The rows of D fall into 3 groups, and each row is roughly a mix of its group's hidden directions.
D (139 x 12):
[[  3 -27  -6  -5  21 -27   0   1   6 -21 -14   0]
 [  1  -5  19   1  13 -21 -23  -7  16 -19 -18 -13]
 [ -4 -23   1  26 -13   5   3   0  31  10 -13  -1]
 [  5   3  20  -4 -19 -22  22 -15 -10  19  -8 -12]
 [  8   0   7 -33   0  -3 -26  19 -15 -12   6   1]
 [  7  -2  -9   5  17 -24  -5 -26  -6  23  -3  18]
 [ -2   4  31 -17 -20  15   9  11   1  -1  23  -5]
 [  9   3  -2 -10   0 -19  21  -6 -34  19  -7  -7]
 [ 25  20 -12 -17  -3   0   7  -9 -14   4 -20  21]
 [-13 -13  -6  -1  -3   7  32  -3   0   7  25  22]
 [-10 -15 -10 -24 -17  19  -7 -20   6  -2  11 -19]
 [ 11  -4 -11   6 -16  -8   2 -33  22 -11   3 -17]
 [ 11  -7   0   9 -36  -4  -4   3   8  -9 -30   5]
 [  4  -7  19   1 -16   3  22   6 -18  30  15  -1]
 [-20   1   8   1  -5  -8  26 -24  -1   4  14 -25]
 [-20 -19   1  10  -9  14 -34   8  15   2  -7  -1]
 [-21  -8  15   4  28  -9   0  13  -9  16 -14  18]
 [  6 -12   6 -22   0 -15 -10 -12 -32  16  11  -4]
 [ 17   0   7   0  14 -13  25   4 -34   7  -8  -4]
 [  4  -7  31 -16 -23   8 -20  -4   1  -2  14 -12]
 [-11   8  14   1   0 -18 -27   9   2  20  26   5]
 [ -6   7  26   2  -7   9  -1  11  -1 -22  32 -13]
 [  1 -21 -14  17  13   6 -13  10   6   0 -20  29]
 [ -8  -4  -5  -6   1   9 -27  20  24   0  20 -17]
 [ -4  -3 -18 -23 -17 -18 -20   2  10 -18  16  10]
 [-28  -6   6  29   1 -22   8  -7 -12  -4  -4 -12]
 [-10 -23  10   2 -22  12 -29 -14   8  -5   7  -8]
 [  4   6  -6  -2  -2  11 -16  -4 -24  23  21  25]
 [ -3  19   0  -3  13 -17   9 -14 -24  25  -4  17]
 [-24 -11 -18  -1   5 -22  13  -7  -6 -12 -26  -4]
 [ -8  17 -10 -12   7   0 -36  -2  -2  26   3   3]
 [-22 -35  -1  10  -1  -5 -10   9 -10 -18   7  14]
 [-16  -3  13  -2   9  -7 -26  21  -6  16  13 -22]
 [ 21  11  10  -4   5  32  -5  -4  17   4  25   0]
 [-10  30  -8   8 -18   7   5 -11  24   4  19   6]
 [  3   4   0  -4  14  17   9  13 -23  35  10   5]
 [ 12   2   0 -21   0 -21  21 -16 -28   5   7   6]
 [-19  12  14   0 -30 -14  14  -7  -3  -7  16 -17]
 [ 11   3   3   6  19 -13   7  -1   1 -16  27  30]
 [  4 -15 -15 -23  -5 -12  -8 -29 -14 -16 -10   6]
 [ -6   0  -1  -8   0  32 -19   3  20   0   5 -28]
 [ -3 -15 -21  -2   1  -1 -10  19  -9 -21 -27 -16]
 [  2 -13  17 -10  -1  12   6  40  14   1  -4 -10]
 [ -1  -7 -17   6 -25  -1  -1  -9  -6 -31 -22  -6]
 [ 13  25 -13   8   8   0  18 -23 -25  -7   3   0]
 [  7 -11  -1  -1  15   4 -25  29  -4  22  -4  16]
 [ 30  32   2  -1  -4  17   3   8  -5  -5  10  15]
 [ -6 -12 -19   6   9  10  -1   0  22  20  29 -14]
 [ 15 -40 -16  10  11   1  -3 -13 -14  -2  -6  -1]
 [ -2   8  14   9  14  17 -12  19  33  10   2  12]
 [-23  15  -6  20  -9  -3  17  22  16  16  -7  -7]
 [ -3  12   7  11  -1 -27 -10  10 -13  27  -7  22]
 [-13 -32  -3  -1   3  -1  -2  19   3 -19 -23 -14]
 [-12   8   4  22  -8 -21  29  19  -1   9 -10  -3]
 [-26 -21  -8   2  15   8  -6   2  11  -5  28 -13]
 [-16 -13  17 -23  19 -12  -9   5   2  15 -17  17]
 [ -8 -24  -4   6 -20   8  10  -9  17 -26  -6  18]
 [  9  -7  -9  12  11 -16 -14  10 -32  -4 -18  16]
 [ 10   6  14  -9 -25  -2 -15 -29  -9  18  11  -7]
 [-25  12   0  11  20 -15   9 -10 -13   7 -26   4]
 [  2   9  15  -1 -19  -4 -24  -1  -2  35   3  12]
 [-15  -8 -14 -32   6   9  12 -19  -2  -9   4  20]
 [ -8  10  32  -4   5   7  13  29  11   6 -10 -10]
 [-15  -6  -2 -21   0 -23   2  -4  -1  33  17  -6]
 [  7  14   5  -4 -22   0   9 -17  26  -5  18 -22]
 [-24   2 -15   6 -11 -11 -12   8  -4  18 -29  13]
 [ -9 -28 -14 -17 -11  17   9 -19  -3 -11   9  15]
 [-18  17  16   3   4   3   0   0  -1  32  11  24]
 [ -6 -15 -21 -17   7  12  -6 -18  10 -31   8   4]
 [  7 -11 -28  25  23   1  -8 -15 -10  -3  -9   9]
 [ 20  -5 -11 -13  14 -33  22  -6   6  -7   1   4]
 [  8  -2   5 -12   4  -9 -20  -3 -32  25 -15   3]
 [ -3  28  11 -11  -9 -16  20 -13   1  25   4  -9]
 [ 12 -21   3 -14  -4 -20   3 -19 -29  -8  -7  10]
 [-10 -23  18 -16  -4   8 -18   8  11 -25  -8 -13]
 [  2  21 -25  12   6   5 -13   9 -17  19 -22   2]
 [ -8  -2  25  -6  -8   8  25 -21   0 -23  -6 -14]
 [  9  -5 -11 -29  17   2 -15 -20 -22  -2   6 -11]
 [ 16   5  11 -37   9  12  -5   2  -9 -13 -11  17]
 [  9  11  17  16 -16   1   5   4 -23 -32   4  -7]
 [-25   4   7  19   8   2  29 -22  -7  -6 -13  -5]
 [  2  -8  24  13  19  -9  -7  29 -16  -1  -3 -17]
 [  1 -10  23  -4 -10  -6 -13   9 -24  29  -1 -14]
 [ -7 -35  -3   7  -5  -1  -3   3 -16 -19  -4  25]
 [-30  -3   9 -19   2  -4   2  -7   9  -3  21 -25]
 [  7 -25   6   0  16   1  -6   2  -4 -39  -6  -5]
 [ -3 -17   6  -5   5   5 -10  22  -8  37  -3  14]
 [ 13 -15   3  -1   6  -6 -21 -11  -1 -34 -17  12]
 [  8  -5   8 -14 -30  15  14   3  11 -12  22 -15]
 [ 10  -9   5   1   0   4 -47  -6 -13   1   1   2]
 [  8  14   0  37  -7   2  -7  17  20  13  -4   7]
 [ 19 -10   2 -35   2   8  10 -11   2  13 -12  19]
 [-36 -13  -7  12  -9   5 -13  -3  21 -14 -10  -3]
 [ -5  -6 -18  19 -25 -20 -16  16 -13  -1   8   9]
 [ 12  17   1   7  13  12  21 -18  10  10 -28  11]
 [ 32  -5 -11  -9   2 -15 -13  14  23  -8  -6 -12]
 [  4   5  15   9  -3  14  12   6  24  19  13  28]
 [-16  40 -10   1  -3  -4  15   6   9 -17  -5  -4]
 [ -3 -16  12  14   1   1  -4  -3  19  -3 -37 -18]
 [  6 -23  -2 -10   8  23  -1   3 -29   9 -22   3]
 [ -4  -3  11  -5  -1 -31 -30   2 -20  11  -7  -5]
 [  2   0  -8 -18  32   7   0  -1  -5  18  29  -4]
 [ -7   7   9   7  -2  24   0  36  15  -5 -10 -13]
 [-16  -7 -17   2   5 -28  -2  -7   8 -32  -3  11]
 [ -2  -7  11  -1   3 -15 -12   6 -24  25  13  26]
 [ 11   3  -1  -9  19 -14  26  -2 -32   9  -3  10]
 [  8 -14  10  -1 -17 -32  -3 -14 -16 -12 -19   5]
 [ -2 -11   0 -22  -7  -1 -22 -22   9 -15  24 -12]
 [-21  15  -7   3 -23   7  -4 -29  -5   3  18  10]
 [-26 -11  19   3  -8  10   0 -17  -2 -29  13  -1]
 [-20  16  11   1 -14 -14   0  -1   5  -2  13 -36]
 [ -4 -11   0  34  -8 -16   1   3  13  24 -17  -2]
 [  7  15  15   3 -17 -11  16  -6   5  21  31   6]
 [-18  10  11   3  18  -3 -16  19  10  21   0  25]
 [  9  14  -6  -4  -1 -26 -11 -15   5 -21 -21 -21]
 [ -2 -17   2  -9 -18  16  -8  -7 -24  18  22  14]
 [ -1 -16  -5 -20 -17  -6   2   4   3  22  24  23]
 [ 17  -2   7   4 -22  31  15   3   7   9  15 -18]
 [  5  16   8  15   7 -36  -4  11 -14   8 -18   6]
 [ 20  -9  -1 -20  -6 -22  15   0  -7  -6 -19 -24]
 [  3  -4   5 -17 -22  -3   1 -12 -22  29  -8 -17]
 [  3 -17 -26   8   9  17   5  -5   5   5  33  -4]
 [ 14  -2   7  14   2  38  14  16 -13   6   3  -9]
 [-22 -11  15  -6   2  -2  15 -14  29  18 -10  -8]
 [ 11   1  10  15   0   0 -19  30 -10  -3  13  25]
 [  6 -39  -3 -10   2  -3 -15   6 -12 -11 -17  11]
 [ 10   2  -9  -3  26 -24   3   6  13 -30  -6   3]
 [-27  -4 -16  -6  10 -32 -17   2 -10  -3   1   7]
 [ -8 -24  -9 -13  -9 -13 -18 -16  -8 -21 -20  -2]
 [ -9   6  -3 -33   5   0  -4 -10 -15 -23   4 -23]
 [  9 -11   7   7 -19  12 -30  -3  19  18  -5 -15]
 [ -6  -8   4 -10   3 -23 -31  17 -11  -1 -16 -18]
 [ 14  -8 -20  16  -9   2  16 -11  15  29  -8  11]
 [-12 -12  -2  23   2 -17 -13   5  10  12 -17 -28]
 [ -2   4 -36   8   1  -4 -16  -6  -8  21  -2  20]
 [ 20  -8  29  -9   0   2 -15  -1 -21  17  16  -9]
 [ -2 -11   3  42   7 -12   5   2  -2  15   3 -18]
 [  3  -8  15  -8 -13  -7 -21 -10   8 -17  -1 -34]
 [ -6  -9 -22 -13   3 -11  -6  -5 -27  -5  25 -19]]
Here is one row from each group, named. Which group is each of the other rows in?
[ 22   6   5 -16  -4   3 -26  -2 -23 -12  20   6] => V
[  5 -12  -3  26 -20 -19  -5   8   9  24 -17  -1] => Z
[ 10  10  16   4 -26  19 -17  -4  19  21   2   3] => T

[ 17  19  11 -14 -20  -1   7 -11 -17  -3  -6 -27] => V
[  3 -24   1 -14   9  27 -20  -2 -16   6   3  19] => T
[  2  14  27  -6  26 -15  24   5  -8   5  -1  10] => V
[20 27 -8 25 16 19 11 -2  4  4  1  9] => Z
[-15   2  -8  -4  27  -3 -28  10   9  -2 -14 -20] => Z
[ -3 -36   3 -20   7 -18  -6   6 -12   6   4  17] => V
[  7  -5   0  -3  12  -3  41   3 -18 -16  -7  -9] => V
[ -3 -22   8 -11 -20   8 -30 -15  13 -15   2  -1] => T
[-12  -9   6   9 -11  13  16  19 -15  31 -15  -3] => T
[  0  13  20  22   4  -6  17  28   3  11   3 -19] => T
[  0 -30  14 -13 -11   8   4   9 -12 -24  -3 -19] => V
